The same turns and mirrors carry the whole set onto itself and the rows of a family onto each other. Which other rows belong to the same family as each row named below? List them in the order they appear above.
These 21 rows form 7 families of 3 rows each.
Q816: [ 24  -4 -14  18  -2   8 -13  -4   3  11   8 -11  15  13  12   6   3 -12
  19  -2 -10   9  -2   6 -18  -9 -16   5  -8   7  -8  -6 -14  18  12 -11
   4   7   2  17 -28]
Q755: [  4  12 -14   0   8 -21 -12   2  29  31  14  -9  -5   9 -28 -13  -3  -3
   1   2   0   5   2   2   5   5   1 -11   2  20 -16   6   3 -19   3  -2
  -2  17 -29  -2   5]
Q874: [ 24   3  13  -7  10 -19   0  -2  -3  -4   5  -7 -15  12   8  16  -2   9
   7  -7   4  19 -18  14  14  14  -8  15   9   8  -2  -6  -3 -10   4   0
  15 -26  17 -10  10]
Q673: [ 11  17 -21 -17  12 -20 -18  -5  21  24  -1 -13   4   8 -25  -9  -2 -13
   1   7  -2   0   2  -3   8   0  -4  -4  -2  22 -15  12  14  -3  -2  -9
   0  12 -26 -11   3]
Q475: [ 19  17 -10 -21   5 -22  -2   9  16  21  10  -5  -5  -3 -23  -4  -1 -16
   1   9   4  -6  -7   4  -1   9   4  -7   2  18 -12   3   6  -4   7  -4
 -11  15 -25   1  14]
Q196: [ 22 -12  -8  18  -3   5  -9  -9  13  -3  19  -3  16  10  14  11 -10   4
  15   6  -9  14  -1   2 -10 -15 -17  10 -14  -9  -8  -2  -8  16  14  -4
   6  13  -5   7 -28]
Q64: [  4  12  -6 -11   9 -17 -10  -4  21  21   1 -10 -12   3 -22 -11  -1  -5
 -10   2  -9  -1  -1   3  -1  -8   7 -14   3  26 -18  -7   5  -9   7   3
 -13  22 -18 -11  12]
Q325: [ 30   0   2  -3  13 -29  -3  -5   3   4  -3 -11  -3  12   2   9  -3  22
  -1 -10   0  31  -4   9  19  16 -14  18  12   6   4   1   5 -11   7   5
  16 -22  17  -4   8]
Q302: [ 20   5  11   2   8 -14  -4  -7   1   6  12  -6  -6   2   1  15 -22  27
  14  -7   1  29   1  10  25  11  -7   7  21   6   8   2   7 -16   8   7
  13 -19   2  -9   3]
Q145: [ 27  11  -1   1   4 -32   4  -5   7   4   2  -4  -5  11  12  11  -6  27
  10 -15   4  19 -11  16  19  20  -8   6   8   0   3   5  10 -14   9   8
  14 -13  13  -8  10]
Q515: [ 20 -18 -17  12   7   9  -4 -14  20  -1  25  -7   7  16  13   5   7 -10
  16   7  -9   7  -3  -1 -16 -12 -14  10  -3   1 -11  -5 -19   8   2  -5
  -7   9   6  -1 -27]
Q172: [ -1  14  -3 -17  11 -19 -11  -5  17   6   2  -5  -2   6 -12  -2   3 -13
 -14   5   0  -2  -1  -3  -1  -4   1 -16  13  19 -23   2   9 -15  -3  -6
  -8  17 -26 -12   5]
Q125: [  8   6 -15 -12   4 -18  -5  -7  23  21  -5  -1  -3  14 -22  -6  -4  -5
  -7   8   8  -5  -7  -5   1  -3  -2 -15  -5  14 -11  -1  14  -4   9  -8
   0  23 -34  -5   8]
Q913: [ 23  14  -2  -5   2 -13  -6  -6  -4   5  -7  -4  -2   3  13  16 -10  24
  14 -11   2  18  -6   7  18  14 -10  10  20  11  10   5  13  -2   4  -3
   4 -23  16  -9   7]
Q383: [ 11  13  -6 -13  10 -22 -10   0  13  18  -2  -5   2   9 -22 -17   2  -8
 -12   4  -5   3   3  -3  -3  -5  -2 -14   1  14  -6  -4   8  -9   0 -11
  -9  21 -31   0  16]
Q35: [ 19 -11 -17   3  -3  15 -11  -8   6   2  22  -7  14  11  12   9 -12 -11
  14  13  -1  13   1   2 -23  -4 -16   0   9   4 -15  -9  -3  15  19   5
   4  13   0   7 -29]
Q128: [ 25 -16 -16  17  -3  15 -14  -8  11   3  17  -8  12  14  16  -3  -6   4
   7  11 -18  14   1  -4 -21 -10 -12   9  -5  -3  -7  -4  -8  12  12  -2
  -3   6   4   4 -23]
Q885: [ 19   2  14  -9  12 -26  -8  -5   2   2   6  -8 -11   9  -2  11  -9  20
  13 -16  -5  29  -4  19  17  12  -8  12  14   7   1 -10  -3  -6   3   7
  11 -11  25 -11   8]
Q328: [ 17   4  -4  -5  16 -26   3   2   1   5   9   3  -5  -3   5  14   0  18
  17 -11  10  25  -5  11  22   8 -23  20  17  11   0   5   4  -5   9  15
   6 -17  17  -5  -2]
Q433: [ 22 -21  -4  22  -9  17  -6  -5  12  15  16  -7   2  15   3  11  -7  -2
  17   4  -7  10   3   2 -14  -4  -8   4   0   3  -1 -11 -15   6  18  -5
   0  10  -5  20 -25]
Q442: [ 20 -19 -10  11   1  13 -14 -14  22   1  25 -12   8   8   3  11  -1  -2
   5   7 -14  15   1  -1 -13 -13  -3   8   0   6  -5 -14 -16  18  15  -5
  -1  13  12   4 -25]

The rest of the family of Q515: Q874, Q172
The rest of the family of Q383: Q325, Q128
The rest of the family of Q328: Q475, Q35
The rest of the family of Q64: Q885, Q442
The rest of the family of Q196: Q145, Q125
The rest of the family of Q755: Q302, Q433

The same turns and mirrors carry the whole set onto itself and the rows of a family onto each other. Which other rows belong to the same family as each row named below? List them in the order they appear above.
These 32 rows form 4 families of 8 rows each.
Q143: [-26  20  16  11  15   3  -1   0  12  11  -8  -1  17 -23  34  -7  -6  14
  -8  19  -6  -1]
Q207: [-22  19  26  16  17  -3   7  -3   9  12 -17  -4   8 -22  35 -20 -15  18
  -3   8 -10  -5]
Q443: [ 10  15   4  13   9 -20   9 -23   9   4  11   4  -4 -14  24   7 -18  10
  -5  20  -4  13]
Q439: [  9  10  -4   8  -6  13   9 -18  -3   7  -3  -7  -6  -4  19  13 -11  -1
  10 -22 -12 -20]
Q698: [ -2  28  13   5  11   3  16   7  15  17 -15   7  16 -21  20  -9 -26  32
  -6  17 -16  -3]
Q960: [ -3  13   1  20  20 -21  16 -11   3  13   7  -9  11   5  32   6 -19   3
 -10  -2   7  21]
Q862: [  4  10 -17  10  -6  12   6 -18  -5   2  -4   4   6   9  25  18 -15  -5
  -3 -15  -4 -10]
Q37: [ -4   1  10   7   8   0  10  -4  -9   3 -20  -1  16 -23  -3 -10   1  12
 -15 -22 -16 -20]
Q981: [-22  22  21  13  11   3  -1   6   0  15  -9 -14  17 -24  27 -12  -7  21
  -7  11  -8  -8]
Q613: [ -1  31  19  22  16  -1  11   1  12   6 -13  -4  16 -25  11 -12 -29  17
  -3  22   2  -7]
Q533: [  9  14  -9   6  10 -15  16  -9   7  12  16   2  -5 -14  22   8 -21   2
  -7  16   9  11]
Q826: [ 11   0 -16  15  20  18  17 -17  -9  -6 -10   2   4  -3  25  14 -16  -5
  -5 -18   1  -3]
Q532: [  8   5  -2   9  -5  10   9 -19   0  11  -5   7  -4   6  28  15 -10  -6
  11 -16 -11  -9]
Q279: [ -2   9  11   6 -10   5  24  -1 -11   7 -20   5  22 -13  -1 -12  -9  18
  -5 -17   1 -24]
Q160: [ -5  29  21   5  18  10  18  -1   5  11 -13   2  22 -18  22  -8 -33  19
 -13  22  -6   5]
Q79: [  2   5   8  13  -4   6  20  -4  -1  13 -19   6  29  -1  -3  -6 -12   6
 -13 -14   6 -26]
Q278: [ -3  32  22   6  17   4  17  -6   8   9 -19   7  24 -25   9 -10 -21  23
  -4  19  -5  -3]
Q468: [  4   7  -4  11  13 -18  13 -16  -4  11   6  -5  13   2  40   2 -10  15
   0   1  15  17]
Q551: [  6  18  -2  11  11  20  22 -14  -9  -4 -10   1   7  -3  21  21  -1   7
   0 -29  -6   7]
Q536: [ 17  15  -3   3  10 -21  14 -20  -5   2   9   0  -3 -14  26  12 -20   9
 -12  11  -5  14]
Q741: [ -8   3   9  25   9   2   9   5   6  -3 -17   7  10 -21 -10  -6  -1  12
 -22 -11  -5 -15]
Q191: [ 10   8 -10  20  16  17  22 -13  -3  -5 -15  -2   8  -4  15  10 -13  10
  13 -30  -5   1]
Q749: [  2   7  10  10  16  -4  24  -9   6  17  10  -1  -1  -1  37   6 -11  21
  -6   4   7  25]
Q297: [ -8   3   8  24   5   3  15 -11  -1 -10 -14  -2  12 -22   0  -4  -2  16
 -23 -12   5 -27]
Q521: [ 13   4   0   0  -2  23   4 -16 -11   7  -4   0  -1  -2  18   8  -9  -6
  13 -14  -6  -3]
Q379: [-11   1   0  18   7   6   9   1  -8  -5 -12  -2   8 -22  -5  -7  -5   4
 -24 -18  -6 -20]
Q544: [  7  12  13   3   5 -14   7 -10  12   5   9   4  -6  -6  28   7 -18   8
  -5  10  -7  26]
Q947: [ -2   6  19  15  -5   8  15   1   2  18 -14  -2  15  -1  -5 -13 -15  12
 -19 -10   7 -26]
Q944: [  6  -2   8  17  -4   5   6  -4  -3   7 -15  -3  28  -2  -7  -7 -17  18
 -16  -5  -3 -25]
Q422: [  5  11   4  16  16 -13  15  -7   5  12  10 -16  10   0  39   2 -18  23
  -8   3  12  18]
Q316: [-17  29  14  24  19  -2   1  -2  13  20  -5 -14  17 -18  19  -8 -12  24
 -10  14  -5 -12]
Q782: [ 10   7 -11  10  17  19  21 -10  -4  -6 -10  -1  -5  -3  24  13 -17  10
   0 -28  -4   8]

The rest of the family of Q143: Q439, Q160, Q468, Q536, Q741, Q191, Q947
The rest of the family of Q782: Q443, Q981, Q532, Q79, Q278, Q379, Q422
The rest of the family of Q698: Q207, Q960, Q533, Q551, Q297, Q521, Q944

The same turns and mirrors carry the whole set onto itself and the rows of a family onto each other. Which other rows belong to the same family as each row named below? List them in the order they appear above.
These 32 rows form 4 families of 8 rows each.
Q32: [ 19  11 -12   1  11  11  -7  -7 -10]
Q574: [-15 -18   3  -6 -13   3  -3  -3 -15]
Q223: [  9  -5 -10  -3  -3   9 -14 -12 -22]
Q241: [-9  0 11  3  5 -8 10  6 20]
Q469: [ 19  16 -11  -2  14   2  -1  -8   6]
Q624: [-12  10   2   4   7 -10  13  -1  17]
Q106: [ -1   1 -11   1  -4   8  -9 -13 -27]
Q677: [ 11  22 -15   2  15   3   2 -10  -1]
Q387: [ 2 20 -7  3 14 -5 10 -5 13]
Q210: [-20 -15   9  -4  -9  -4   6   2   3]
Q886: [ -5 -16  -1  -3 -12   4 -12  -8 -20]
Q511: [17 17 -8  3 17  4  2 -3  7]
Q903: [ -6   2   7   1   5 -12   9   2  22]
Q354: [-1  9  0 -4 12 -4 13  1 21]
Q743: [ -2 -11  -7  -6  -8  10  -9  -8 -24]
Q398: [ 19   9 -14  -3   8   8 -10 -12 -12]
Q664: [-15 -18   9   2 -12   2  -5   1 -11]
Q537: [-16 -18   8  -2 -13  -4  -4  -2  -6]
Q593: [ 17  13 -15  -6  12  10  -2  -9  -6]
Q927: [13 16 -9 -4 16  2  8 -4 11]
Q550: [-24  -3   8   4  -4 -11  10   0   8]
Q290: [ 5 12  1  3 14 -3  9  2 19]
Q889: [ -4 -14   0   1  -9   9 -11  -5 -23]
Q107: [ 8 13 -2  0 14 -6  7 -2 19]
Q719: [ 12   2 -14  -7   2  14  -8 -10 -20]
Q131: [-16 -12  11   0  -6 -11   5   2  11]
Q217: [-14  -4   8  -3   2  -8  12   4  17]
Q490: [ 10  -1  -9   0   0  13 -12  -8 -23]
Q583: [ 10  14 -16   1   6   8  -6 -14 -18]
Q851: [-15 -10  -3   2 -12   3  -6  -9 -23]
Q12: [-18 -13  13   3  -6  -6   5   5   7]
Q983: [-24 -11   5   2 -12  -5   1  -3  -8]

The rest of the family of Q677: Q624, Q106, Q387, Q550, Q583, Q851, Q983
The rest of the family of Q537: Q223, Q469, Q886, Q903, Q398, Q107, Q131

The same turns and mirrors carry the whole set onto itself and the rows of a family onto each other. Which other rows belong to the same family as each row named below? List them in the order they appear above.
These 32 rows form 4 families of 8 rows each.
Q836: [ 14  -7  10  12 -20  -3  -7  -4   4 -14  19   9  18  -3 -10]
Q284: [-21  -1 -11   1   8  -5 -26   6 -16   5   8 -11  33  17  11]
Q201: [-24   8  -7   7 -18 -10 -23 -12 -18   4   1 -10  33  -5   4]
Q174: [ 22 -12   7  13  -6   1   3  -2 -11  14   4   9  11  16   9]
Q153: [-33  11 -11  12 -23  -8 -18  -6   2   7  -1  -5  27  10   1]
Q571: [ 10 -23  17   7 -11  -3  -7  -4  -6  18  10   0   3   1  -7]
Q611: [ 14 -20  15  14 -12   9  -3   4   6  16  11  10  10  13   0]
Q890: [-40   9   3  13 -17  11 -14   4  -5  -2   5  -3  24  13  -3]
Q82: [ 10 -24  14   5  -8 -13   0   1  -4  -7  10 -16   6   2   3]
Q957: [-29   7 -13  16 -22   2  -8   4 -10  -2  -3 -13  34   5  17]
Q716: [ 10 -15   3  13  -6  -7  12   7  -3  -4   5  -6   4  20  11]
Q3: [ 24  -7   3   9 -19   1 -11   2  -7  -6  17  15  16   3  -1]
Q355: [-30   9  -4  19 -22   6 -12  -5  -5   4  -1  -7  40  -3  10]
Q295: [ -1 -28  12   6 -11   0   4  11  -3   5  14  -6  -2  10  -1]
Q156: [-25   3  -2   9   5   1 -27  -3   1  14   9  -2  39  14  -3]
Q343: [  1 -17  18  16  -4  -6  15  -4   6 -10   8  -9  15   6  -2]
Q87: [ 17  -8  -4   9 -21  -2  -4  12  -3 -13  16   9   8  12   3]
Q264: [-18  10 -17  14 -23   1 -16   1 -16   9  -5  -6  32   7  21]
Q528: [-16  13  -7   4 -16   0 -29  -5 -31   8   0  -4  20   7   6]
Q477: [-15   5  -9   5   6  -6 -32  -4 -10  16   5  -6  34  15   3]
Q808: [ -2 -25  20  10 -12  -1   1   0   5  10  12  -4   2   4 -11]
Q756: [ 16 -17   4  10 -13 -11  -5   1   5  10   4  -5  -1  17   3]
Q658: [  8 -27  24   9  -8   7   1   5  -3   0  16  -1  18  -1   1]
Q311: [-31   7  -6   4 -14   9 -16  11 -27  -5   5  -8  21  13  11]
Q785: [  8  -9   3  11 -21  -6   0   6   7 -21  18   3  12   6  -5]
Q350: [ 10 -26  10   3 -10  -2  -3   6 -14  14  11  -2  -1   7   1]
Q525: [-31  -3  -4   6   7   2 -20   7  -4   2  11  -8  38  16   3]
Q811: [-19  11  -7  18 -23   5 -19  -7 -11  14  -4  -1  39  -1  11]
Q254: [-25   3  -6   4 -17   8 -20   4 -28   5   6   1  39   0  15]
Q949: [-33   5 -13  12 -21  11 -13  10  -7   9   4   5  31  16  12]
Q682: [-26  17   3  13 -18   3 -27 -13  -8  12   0   0  25   6  -8]
Q52: [ 14 -13  22  17  -4   3   4 -11  -1   8   7   6  22   0  -4]

The rest of the family of Q528: Q174, Q890, Q716, Q343, Q311, Q682, Q52
The rest of the family of Q284: Q836, Q3, Q156, Q87, Q477, Q785, Q525
The rest of the family of Q350: Q571, Q957, Q355, Q295, Q264, Q808, Q811

